8.8 10.3 12.4 -11.8 -5.2 : q_356
8.8 10.3 12.3 -4.9 -2.3 : q_539
8.8 10.3 12.3 -4.8 -2.3 : q_911
67.0 10.2 12.3 4.0 -20.4 : q_256
which: 8.8 10.3 12.4 -11.8 -5.2 => q_356
rest: 12.3 -4.8 => -2.3
rest: 8.8 10.3 12.4 -11.8 => -5.2
rest: 67.0 10.2 12.3 => 4.0 -20.4
which: 67.0 10.2 12.3 4.0 -20.4 => q_256

26.7 21.5 -10.7 44.4 10.6 -13.2 -14.2 26.6 10.5 7.1 40.9 20.1 -5.9 -2.4 16.9 -3.0 -17.9 -6.8 19.7 24.2 26.1 -0.9 12.4 -17.0 29.0 23.7 19.8 2.2 53.9 6.0 15.0 55.4 14.1 -11.9 7.8 48.5 6.6 : q_714
2.1 18.4 33.3 13.0 44.8 49.5 -7.1 5.4 15.0 19.0 51.9 53.1 19.6 12.2 2.8 6.8 58.3 23.9 16.1 36.3 5.8 54.8 5.1 46.2 46.2 12.1 55.2 3.1 11.3 62.7 66.3 15.0 56.5 61.1 18.7 2.9 31.4 : q_333
0.6 -4.6 -40.0 23.8 -42.9 -52.3 -54.7 0.6 -12.1 -16.9 0.7 -43.3 -28.6 -21.8 -6.6 -17.8 -58.3 -31.6 42.2 11.3 -0.8 -50.3 -11.2 -50.6 -17.1 -6.1 -34.1 -13.6 27.9 -49.8 -55.7 8.7 -49.4 -59.9 -14.2 13.7 -29.8 : q_325
-33.4 -40.9 -6.3 -70.4 -2.7 11.4 11.5 -32.5 -32.6 -25.9 -55.3 -2.7 -10.5 -15.5 -29.4 -20.5 6.3 -10.8 -24.4 -36.1 -28.7 -3.2 -27.7 2.5 -38.7 -24.6 1.0 -23.6 -75.3 -9.0 8.8 -37.0 0.8 14.8 -31.4 -40.2 -8.8 : q_562
5.4 13.7 9.9 12.8 11.6 9.4 10.1 8.3 11.9 10.6 16.6 9.1 6.5 9.5 10.5 9.2 12.9 13.6 9.1 15.3 11.3 14.9 6.8 12.2 12.5 23.7 19.7 2.2 53.9 12.8 10.2 2.2 4.3 5.9 13.0 6.7 9.3 : q_11
35.2 18.9 37.3 -2.7 31.3 21.2 24.3 37.2 43.4 49.6 -27.8 21.0 37.2 42.0 47.1 43.9 22.4 42.1 42.2 11.4 32.9 20.9 45.5 28.3 -1.4 28.8 -9.2 47.1 4.8 11.4 15.2 8.9 19.7 15.7 31.0 21.8 29.2 : q_558
-15.9 -5.4 4.4 -1.5 9.0 23.1 22.8 -17.3 -17.7 -20.5 32.6 18.7 -3.6 -11.6 -21.3 -16.8 25.0 -5.0 -12.1 8.1 -12.6 17.8 -19.7 15.0 18.6 -6.0 42.2 -20.5 -8.7 25.8 30.1 2.9 23.0 34.3 -6.5 -10.0 7.6 : q_263
6.0 -14.3 -30.8 6.2 -40.6 -39.7 -42.3 5.3 -12.5 -12.6 -20.5 -42.2 -17.5 -12.5 -1.1 -9.9 -50.7 -23.8 -12.6 -28.8 4.2 -55.0 -4.9 -42.0 -33.8 -6.1 42.2 -20.5 -8.7 25.8 -54.9 7.6 -46.6 -46.5 -14.3 14.3 -20.4 : q_181
21.0 6.0 5.6 12.9 -10.0 -12.5 -11.3 20.8 19.8 21.2 -13.9 -16.0 10.1 14.8 24.0 18.2 -12.3 10.4 14.7 -4.8 32.9 20.9 45.6 28.3 -12.2 13.3 -20.9 21.1 15.9 -21.5 -28.8 5.0 -18.7 -16.9 14.3 15.9 4.1 : q_61
4.5 -3.6 8.3 -18.8 -11.0 -8.0 -7.1 5.4 15.0 7.2 40.9 20.1 12.6 17.2 14.7 22.1 -7.1 13.7 4.3 -17.3 1.3 -12.3 15.8 1.3 -29.2 -2.8 -43.0 22.4 -19.0 -22.7 -32.5 -29.6 -24.6 -17.8 6.9 -13.9 -4.7 : q_725
-1.1 6.4 -1.3 18.2 7.0 9.4 8.5 -0.4 -6.3 -9.2 37.4 13.8 -4.0 -5.6 -5.5 -8.6 9.3 -2.5 -1.9 13.5 4.5 9.2 -8.0 4.6 19.1 6.6 27.0 -9.6 18.6 13.9 18.4 15.8 11.2 12.5 1.6 9.9 6.4 : q_283
rest: -6.0 42.2 -20.5 -8.7 25.8 => 30.1 2.9 23.0 34.3 -6.5 -10.0 7.6
rest: -7.1 5.4 15.0 7.2 => 40.9 20.1 12.6 17.2 14.7 22.1 -7.1 13.7 4.3 -17.3 1.3 -12.3 15.8 1.3 -29.2 -2.8 -43.0 22.4 -19.0 -22.7 -32.5 -29.6 -24.6 -17.8 6.9 -13.9 -4.7
rest: 32.9 20.9 45.5 28.3 => -1.4 28.8 -9.2 47.1 4.8 11.4 15.2 8.9 19.7 15.7 31.0 21.8 29.2
rest: 42.2 11.4 => 32.9 20.9 45.5 28.3 -1.4 28.8 -9.2 47.1 4.8 11.4 15.2 8.9 19.7 15.7 31.0 21.8 29.2
rest: 23.7 19.8 2.2 53.9 => 6.0 15.0 55.4 14.1 -11.9 7.8 48.5 6.6
rest: 7.1 40.9 20.1 => -5.9 -2.4 16.9 -3.0 -17.9 -6.8 19.7 24.2 26.1 -0.9 12.4 -17.0 29.0 23.7 19.8 2.2 53.9 6.0 15.0 55.4 14.1 -11.9 7.8 48.5 6.6

-3.7 6.6 -16.2 -21.6 55.6 -15.4 22.0 6.7 = q_43
0.5 4.5 31.5 10.6 -34.7 20.3 -0.6 33.6 = q_378
0.5 4.5 31.5 10.6 -34.7 -22.2 4.1 7.2 = q_449
10.3 -21.0 -30.2 -28.9 4.1 9.5 -3.5 7.2 = q_617
0.5 4.5 9.1 10.6 55.6 -15.4 21.9 -7.1 = q_103
-7.1 2.3 -21.8 0.7 -65.2 10.0 4.0 7.2 = q_913
rest: -21.8 0.7 => -65.2 10.0 4.0 7.2
rest: -7.1 2.3 => -21.8 0.7 -65.2 10.0 4.0 7.2
rest: -65.2 10.0 => 4.0 7.2
rest: 55.6 -15.4 22.0 => 6.7

46.4 12.4 58.2 71.9 7.4 -82.9 79.1 -35.6 -28.7 = q_921
-1.9 -3.0 -28.1 5.5 4.0 -41.8 18.8 -24.7 18.6 = q_841
-1.9 -3.0 -28.2 5.5 4.0 -41.8 18.9 -35.7 -28.7 = q_832
rest: -3.0 -28.1 => 5.5 4.0 -41.8 18.8 -24.7 18.6
rest: 58.2 71.9 => 7.4 -82.9 79.1 -35.6 -28.7
rest: 4.0 -41.8 18.9 => -35.7 -28.7
rest: -1.9 -3.0 -28.2 5.5 4.0 => -41.8 18.9 -35.7 -28.7
rest: 4.0 -41.8 18.8 -24.7 => 18.6
rest: 79.1 -35.6 => -28.7

-15.1 -5.8 -7.0 19.9 -26.7 -24.2 -24.8 -25.3 -24.6 22.6 = q_967
-24.7 -2.4 -2.2 -66.4 49.9 -19.4 -19.9 -21.6 -21.8 -66.7 = q_652
-23.1 -2.5 -2.4 -59.6 44.8 -20.6 -21.1 -21.7 -21.8 -60.2 = q_897
-12.6 -3.9 -6.7 21.1 -27.1 -21.1 -21.7 -23.1 -21.8 23.3 = q_623
-12.5 -4.2 -6.3 9.8 -19.6 -19.2 -19.8 -21.3 -19.9 10.7 = q_72
-12.6 -3.9 -6.7 21.1 -27.1 -21.1 -18.0 -19.5 -18.2 -2.1 = q_607
-23.0 -2.1 -2.2 -66.4 49.9 -19.3 -19.8 -19.9 -19.8 -67.8 = q_632
-18.3 -1.3 -2.4 21.1 -27.0 -21.1 -14.4 -15.7 -14.9 -67.4 = q_201
-12.5 -4.3 -5.9 -1.7 -11.9 -17.3 -20.3 -22.3 -20.5 46.4 = q_135
-18.3 -1.3 -2.4 -64.2 44.1 -19.5 -20.1 -21.8 -20.3 26.4 = q_297
rest: -19.3 -19.8 => -19.9 -19.8 -67.8
rest: -66.4 49.9 -19.3 => -19.8 -19.9 -19.8 -67.8
rest: -24.7 -2.4 -2.2 -66.4 49.9 => -19.4 -19.9 -21.6 -21.8 -66.7
rest: -21.6 -21.8 => -66.7

-1.9 -25.5 11.7 -11.8 -10.5 12.7 -13.5 0.5 3.7 -11.5 -7.1 15.3 10.7 -12.6 23.2 16.5 -1.7 -5.2 -10.3 0.0 -19.2 -16.1 -5.2 -8.6 21.2 -25.5 -9.2 0.6 -9.7 -0.2 -28.3 5.2 5.5 2.6 -26.2 15.0 -9.3 2.8 20.0 -9.1 2.4  q_974
-1.9 -24.7 29.3 -2.1 -17.3 0.6 -18.6 18.9 10.9 -20.1 -10.9 14.0 26.6 -46.6 51.6 -20.4 -12.6 4.2 28.6 29.2 -22.9 -42.7 1.2 22.6 54.4 2.9 6.7 1.9 -21.4 -15.4 -14.8 26.7 -23.0 10.1 4.8 27.1 3.3 26.8 1.5 -15.3 7.9  q_237
-1.9 -25.5 11.7 -11.8 -10.5 12.7 -13.5 0.5 3.7 -11.4 -7.1 15.3 10.7 -12.6 23.2 16.5 -1.7 -5.2 -10.3 0.0 -19.2 -16.1 -5.2 -8.6 21.2 -25.5 -9.2 0.6 -9.7 -0.2 -28.3 5.2 5.5 2.6 -26.2 15.0 -9.3 2.8 20.0 -9.1 2.4  q_223
-18.2 -34.8 34.9 -1.8 -13.1 -2.5 -41.1 -5.7 -10.6 -11.4 -16.7 21.5 47.2 -58.1 34.6 -15.6 -1.2 17.3 35.9 -9.5 3.8 -28.9 -4.9 10.4 42.5 17.2 -16.1 -7.1 -15.3 -8.6 -36.4 8.0 -2.4 8.6 29.0 28.6 -9.6 32.3 -17.1 -30.5 14.6  q_425
52.4 9.9 1.5 7.7 -12.8 23.2 38.2 58.1 36.2 -17.3 28.8 -2.1 -21.7 27.0 42.2 -12.8 -9.5 -14.5 0.7 67.0 -72.4 -35.1 3.3 19.2 33.8 -34.2 32.3 22.4 -18.4 -17.4 22.0 24.2 -49.4 10.5 -66.0 -3.4 22.0 15.1 33.5 17.7 -16.7  q_820
36.4 -4.5 17.9 2.6 -29.1 -6.1 0.2 22.1 23.6 -18.7 9.6 -2.9 17.7 -14.9 37.7 -8.8 -13.2 -1.1 17.4 52.2 -46.1 -20.7 27.1 14.0 31.1 -10.6 23.3 -5.1 -20.7 -26.7 -31.9 12.9 1.4 -2.2 -16.6 16.8 -4.1 17.3 25.6 -3.0 -0.4  q_434
70.0 18.3 -6.9 3.9 0.6 13.5 18.6 28.2 22.6 -11.5 27.0 -12.3 2.6 29.2 7.7 -10.1 -10.6 -8.7 11.7 67.9 -57.1 2.5 21.3 1.1 1.6 -19.6 19.7 4.7 -7.0 -23.0 -31.8 12.9 1.4 -8.8 -39.2 -6.3 -2.0 6.8 28.8 15.4 -6.7  q_17
39.0 1.4 -12.5 11.8 -7.4 -12.6 -27.9 -20.7 7.6 -7.7 18.8 -2.8 10.7 12.4 1.0 2.5 -6.0 -2.7 4.9 17.6 -23.4 8.4 8.7 -7.7 4.7 -16.1 -3.4 -1.3 -5.4 -10.7 -9.6 6.9 11.3 -8.1 -19.6 -1.7 -11.8 10.4 13.2 -3.2 3.6  q_64
8.4 -20.1 20.2 2.3 -18.5 -12.6 -27.9 -20.7 7.7 -19.0 -2.9 7.5 41.6 -31.7 18.8 12.8 -7.1 7.8 -5.1 13.7 -12.4 4.9 20.0 -9.0 15.0 -18.9 -5.4 -18.8 -13.1 -13.1 -65.1 4.5 57.1 -8.8 3.8 26.2 -29.2 -1.1 27.1 -17.9 17.5  q_164
70.7 16.9 -12.5 11.8 -7.3 8.5 18.3 10.3 21.4 -12.3 25.8 -15.2 0.6 38.3 -0.8 12.1 -18.3 -11.1 -12.5 54.1 -51.2 18.4 27.9 -11.7 -10.2 -39.2 16.3 -3.5 -7.3 -18.5 -37.5 4.8 28.0 -17.9 -48.0 -3.5 -12.8 -8.1 46.0 18.9 -7.5  q_186
-1.9 -27.0 11.2 -4.1 -4.4 3.6 -39.4 -26.7 -17.8 -6.2 -10.5 12.6 40.0 -25.0 0.9 12.3 -3.0 11.3 1.9 -22.4 6.0 7.3 -2.4 -19.5 4.4 -15.7 -27.6 -12.1 -8.4 -2.1 -34.4 -3.3 39.4 -6.8 7.4 14.8 -28.3 3.7 6.5 -23.3 11.5  q_861
rest: 11.2 -4.1 => -4.4 3.6 -39.4 -26.7 -17.8 -6.2 -10.5 12.6 40.0 -25.0 0.9 12.3 -3.0 11.3 1.9 -22.4 6.0 7.3 -2.4 -19.5 4.4 -15.7 -27.6 -12.1 -8.4 -2.1 -34.4 -3.3 39.4 -6.8 7.4 14.8 -28.3 3.7 6.5 -23.3 11.5
rest: -17.3 0.6 -18.6 => 18.9 10.9 -20.1 -10.9 14.0 26.6 -46.6 51.6 -20.4 -12.6 4.2 28.6 29.2 -22.9 -42.7 1.2 22.6 54.4 2.9 6.7 1.9 -21.4 -15.4 -14.8 26.7 -23.0 10.1 4.8 27.1 3.3 26.8 1.5 -15.3 7.9
rest: -12.5 11.8 -7.3 => 8.5 18.3 10.3 21.4 -12.3 25.8 -15.2 0.6 38.3 -0.8 12.1 -18.3 -11.1 -12.5 54.1 -51.2 18.4 27.9 -11.7 -10.2 -39.2 16.3 -3.5 -7.3 -18.5 -37.5 4.8 28.0 -17.9 -48.0 -3.5 -12.8 -8.1 46.0 18.9 -7.5
rest: 1.9 -22.4 => 6.0 7.3 -2.4 -19.5 4.4 -15.7 -27.6 -12.1 -8.4 -2.1 -34.4 -3.3 39.4 -6.8 7.4 14.8 -28.3 3.7 6.5 -23.3 11.5
rest: -12.6 -27.9 -20.7 7.7 => -19.0 -2.9 7.5 41.6 -31.7 18.8 12.8 -7.1 7.8 -5.1 13.7 -12.4 4.9 20.0 -9.0 15.0 -18.9 -5.4 -18.8 -13.1 -13.1 -65.1 4.5 57.1 -8.8 3.8 26.2 -29.2 -1.1 27.1 -17.9 17.5
rest: -31.9 12.9 1.4 => -2.2 -16.6 16.8 -4.1 17.3 25.6 -3.0 -0.4
rest: -7.7 4.7 -16.1 -3.4 => -1.3 -5.4 -10.7 -9.6 6.9 11.3 -8.1 -19.6 -1.7 -11.8 10.4 13.2 -3.2 3.6

4.1 0.8 -1.2 -4.1 : q_351
-44.2 35.6 5.2 -10.1 : q_773
-0.4 -17.1 -11.1 4.4 : q_819
65.4 -0.6 -2.3 -6.6 : q_14
64.4 -0.3 -2.4 -6.9 : q_588
65.3 -0.6 -2.3 -4.8 : q_774
4.0 0.8 -11.1 5.0 : q_87
-65.6 40.3 4.3 -11.5 : q_775
61.9 35.6 5.2 -10.0 : q_786
-4.8 -10.3 -11.2 5.0 : q_907
-29.1 0.0 0.7 0.3 : q_677
rest: -0.3 -2.4 => -6.9
rest: 4.1 0.8 => -1.2 -4.1
rest: -10.3 -11.2 => 5.0
rest: -44.2 35.6 5.2 => -10.1
rest: 65.4 -0.6 -2.3 => -6.6
which: 65.3 -0.6 -2.3 -4.8 => q_774
rest: 4.1 0.8 -1.2 => -4.1

-25.7 32.1 -1.3 10.1  q_970
-14.4 31.0 -0.6 11.0  q_953
-14.3 31.6 0.0 10.1  q_675
-14.1 32.1 -1.4 12.4  q_142
-10.6 2.3 28.7 8.5  q_353
-14.1 32.2 -1.4 12.4  q_537
-15.8 32.1 -1.4 11.5  q_501
-5.6 1.7 9.2 6.4  q_488
rest: -14.1 32.2 => -1.4 12.4
rest: -14.1 32.2 -1.4 => 12.4
rest: 2.3 28.7 => 8.5
rest: 32.1 -1.3 => 10.1

-30.8 0.9 2.9 -68.4 0.6 13.3 : q_595
4.7 0.9 16.9 -1.1 0.6 5.5 : q_937
-1.3 0.9 2.7 -68.4 0.6 21.1 : q_51
-1.3 -14.2 -25.0 -1.1 0.5 5.5 : q_27
-30.9 0.9 2.8 -68.4 0.6 9.4 : q_976
-1.3 0.9 2.6 -68.4 0.6 13.2 : q_89
rest: 0.9 2.9 -68.4 => 0.6 13.3
rest: -1.3 0.9 2.7 -68.4 0.6 => 21.1
rest: -14.2 -25.0 -1.1 => 0.5 5.5
rest: 2.8 -68.4 => 0.6 9.4
rest: -30.8 0.9 => 2.9 -68.4 0.6 13.3
rest: -1.3 0.9 2.7 -68.4 => 0.6 21.1

14.9 -3.8 -40.7 65.6 24.0 4.5 19.8 -20.2 10.8 -35.0 8.1 -67.9 -> q_704
7.9 8.4 -31.8 47.4 24.0 10.5 1.5 -14.3 23.6 -38.1 20.6 -73.6 -> q_404
6.2 -7.8 -22.8 10.8 -7.7 -5.5 29.0 -14.3 10.8 -16.2 0.6 -50.6 -> q_301
-16.5 12.5 19.0 -44.0 -34.1 -5.5 1.5 10.8 1.6 15.1 -4.4 24.2 -> q_278
6.2 8.4 -22.8 10.8 -7.7 -5.5 1.5 10.8 1.6 15.2 0.6 -50.6 -> q_220
13.2 -3.8 -4.9 -19.6 -65.7 -29.4 84.0 -15.7 -13.1 18.3 -34.4 18.4 -> q_276
20.2 -22.0 -40.7 71.7 29.3 0.5 84.0 -15.7 -13.0 18.3 -34.4 -50.6 -> q_498
2.7 2.3 1.1 -13.5 -28.8 -15.4 29.0 -6.9 -9.4 15.1 -14.4 18.4 -> q_394
-4.3 -24.0 -7.9 29.1 29.3 10.5 -21.5 -3.9 7.1 -13.1 13.1 -21.8 -> q_218
rest: 84.0 -15.7 -13.1 18.3 -34.4 => 18.4
rest: 24.0 10.5 1.5 => -14.3 23.6 -38.1 20.6 -73.6
rest: -5.5 1.5 10.8 1.6 15.1 => -4.4 24.2

18.4 21.1 -58.0 32.5 -41.5 -71.3 -73.5 -42.8 -7.5 10.4 -69.0 -9.2 24.1 39.6 2.8 51.1 -50.4 38.9 -23.3 17.4 21.6 -7.0 -7.2 19.0 17.6 -27.5 -62.6 : q_715
21.4 21.5 -60.3 29.8 -41.9 -67.1 -64.3 -30.6 6.6 24.1 -58.4 -3.1 25.5 38.3 2.7 55.5 -40.6 52.2 -7.9 33.7 39.8 13.8 15.5 39.4 29.9 -28.7 -77.9 : q_735
3.7 20.3 -46.2 52.6 -16.4 -43.0 -43.7 -15.2 13.4 19.9 -71.7 -19.6 12.8 33.3 3.4 58.9 -36.7 58.5 2.3 46.7 50.7 15.3 6.3 24.4 18.2 -29.2 -68.3 : q_565
rest: -43.0 -43.7 -15.2 13.4 => 19.9 -71.7 -19.6 12.8 33.3 3.4 58.9 -36.7 58.5 2.3 46.7 50.7 15.3 6.3 24.4 18.2 -29.2 -68.3
rest: 58.5 2.3 46.7 => 50.7 15.3 6.3 24.4 18.2 -29.2 -68.3

-19.7 -43.2 16.9 0.4 -22.7 -2.9 -2.0 : q_195
-16.7 24.6 -58.4 0.3 -22.7 -1.7 -2.0 : q_436
-16.7 49.2 -58.4 -0.4 -19.7 -1.7 -2.0 : q_508
-19.7 -43.2 16.8 0.4 -18.7 -2.7 -2.1 : q_357
rest: -43.2 16.9 => 0.4 -22.7 -2.9 -2.0
rest: 0.4 -22.7 => -2.9 -2.0
rest: -19.7 -43.2 16.9 0.4 => -22.7 -2.9 -2.0
rest: -18.7 -2.7 => -2.1

